[[118 138 121 155 128 101 122 132 144 127 128 108 140 151]
 [116 139 120 154 128 102 124 134 143 127 126 108 141 150]]
=>
[[116 139 120 154 128 102 124 134 143 127 126 108 141 150]
 [118 138 121 155 128 101 122 132 144 127 128 108 140 151]]

[[103 130]
 [143 125]
 [121 124]]
=>
[[103 130]
 [121 124]
 [143 125]]

[[133 119]
 [123 123]
 [142 156]
 [107 115]
 [124 119]
 [138 138]
 [128 128]
 [121 113]
 [118 118]]
=>
[[107 115]
 [118 118]
 [121 113]
 [123 123]
 [124 119]
 [128 128]
 [133 119]
 [138 138]
 [142 156]]

[[141 126 105 143 129 111 124 129]
 [128 118 130 117 126 127 136 132]
 [137 115 118 141 141 122 127 123]
 [119 130 129 134 127 122 130 111]
 [130 112 132 133 145 135 123 122]
 [134 142 106 129 109 108 128 137]
 [127 132 137 101 114 137 133 149]
 [121 141 115 125 106 106 136 124]]
=>
[[119 130 129 134 127 122 130 111]
 [121 141 115 125 106 106 136 124]
 [127 132 137 101 114 137 133 149]
 [128 118 130 117 126 127 136 132]
 [130 112 132 133 145 135 123 122]
 [134 142 106 129 109 108 128 137]
 [137 115 118 141 141 122 127 123]
 [141 126 105 143 129 111 124 129]]

[[136 133]
 [113 129]
 [133 143]
 [138 127]
 [153 125]
 [137 153]
 [130 131]]
=>
[[113 129]
 [130 131]
 [133 143]
 [136 133]
 [137 153]
 [138 127]
 [153 125]]

[[131 104 123 107 116 116 115 139 131  99 136]
 [115 121 104 131 130 108 152 120 100 154 147]
 [138 143 148 139 138 149 116 148 148 125 151]]
=>
[[115 121 104 131 130 108 152 120 100 154 147]
 [131 104 123 107 116 116 115 139 131  99 136]
 [138 143 148 139 138 149 116 148 148 125 151]]

[[153 113 118 100 145 123]
 [152 122 125 155 106 134]
 [111 109 131 145 133 150]
 [134 129 106 104 137 115]
 [136 147 112 105 119 147]]
=>
[[111 109 131 145 133 150]
 [134 129 106 104 137 115]
 [136 147 112 105 119 147]
 [152 122 125 155 106 134]
 [153 113 118 100 145 123]]

[[119 100 116 140 138 155 122]
 [122 122 114 119 134 133 125]
 [120 130 134 123 134 136 131]]
=>
[[119 100 116 140 138 155 122]
 [120 130 134 123 134 136 131]
 [122 122 114 119 134 133 125]]
---
[[122 136 153 117 130 119 118 128]
 [138 114 126 119 140 110 150 142]
 [139 135 138 144 129 120 107 119]
 [134 145 122 121 123 125 149 118]]
=>
[[138 114 126 119 140 110 150 142]
 [134 145 122 121 123 125 149 118]]

[[148 121]
 [152 125]
 [140 111]]
=>
[[152 125]]

[[137 140 150 116 115 130 124]
 [123 117 149 155 145 100 125]
 [122 140 112 134 131 113 145]
 [118 138 115 123 117 109 156]
 [133 126 140 127 150 131 104]]
=>
[[123 117 149 155 145 100 125]
 [118 138 115 123 117 109 156]]

[[146 138 143 106 104 118]
 [131 137 126 120 139 130]
 [145 135 132 121 110 113]
 [142 141 136  98 117 115]
 [139 129 115 152 106 120]
 [145 134 125 133 112 108]
 [134 131 127 124 113 144]
 [140 133 122 135 101 128]
 [115 128 129 115 140 140]
 [128 135 138 105 132 122]]
=>
[[131 137 126 120 139 130]
 [142 141 136  98 117 115]
 [145 134 125 133 112 108]
 [140 133 122 135 101 128]
 [128 135 138 105 132 122]]

[[117 152 131 127 116 122 135 131 129]
 [135 115 126 127 129 125 125 123 126]
 [132 127 128 125 136 129 129 124 135]
 [123 124 128 136 126 129 132 129 125]
 [115 141 133 134 113 126 129 139 118]
 [125 122 133 135 117 124 124 136 115]
 [127 120 132 136 122 119 131 127 124]
 [118 136 123 131 122 134 132 129 124]
 [128 129 135 131 117 111 131 126 125]
 [129 123 130 131 129 128 128 129 127]]
=>
[[135 115 126 127 129 125 125 123 126]
 [123 124 128 136 126 129 132 129 125]
 [125 122 133 135 117 124 124 136 115]
 [118 136 123 131 122 134 132 129 124]
 [129 123 130 131 129 128 128 129 127]]

[[121 140 143 126 128 126 135 124 156 127 139 131 134 128 132]
 [126 142 139 121 131 128 135 128 151 132 148 128 128 128 130]]
=>
[[126 142 139 121 131 128 135 128 151 132 148 128 128 128 130]]
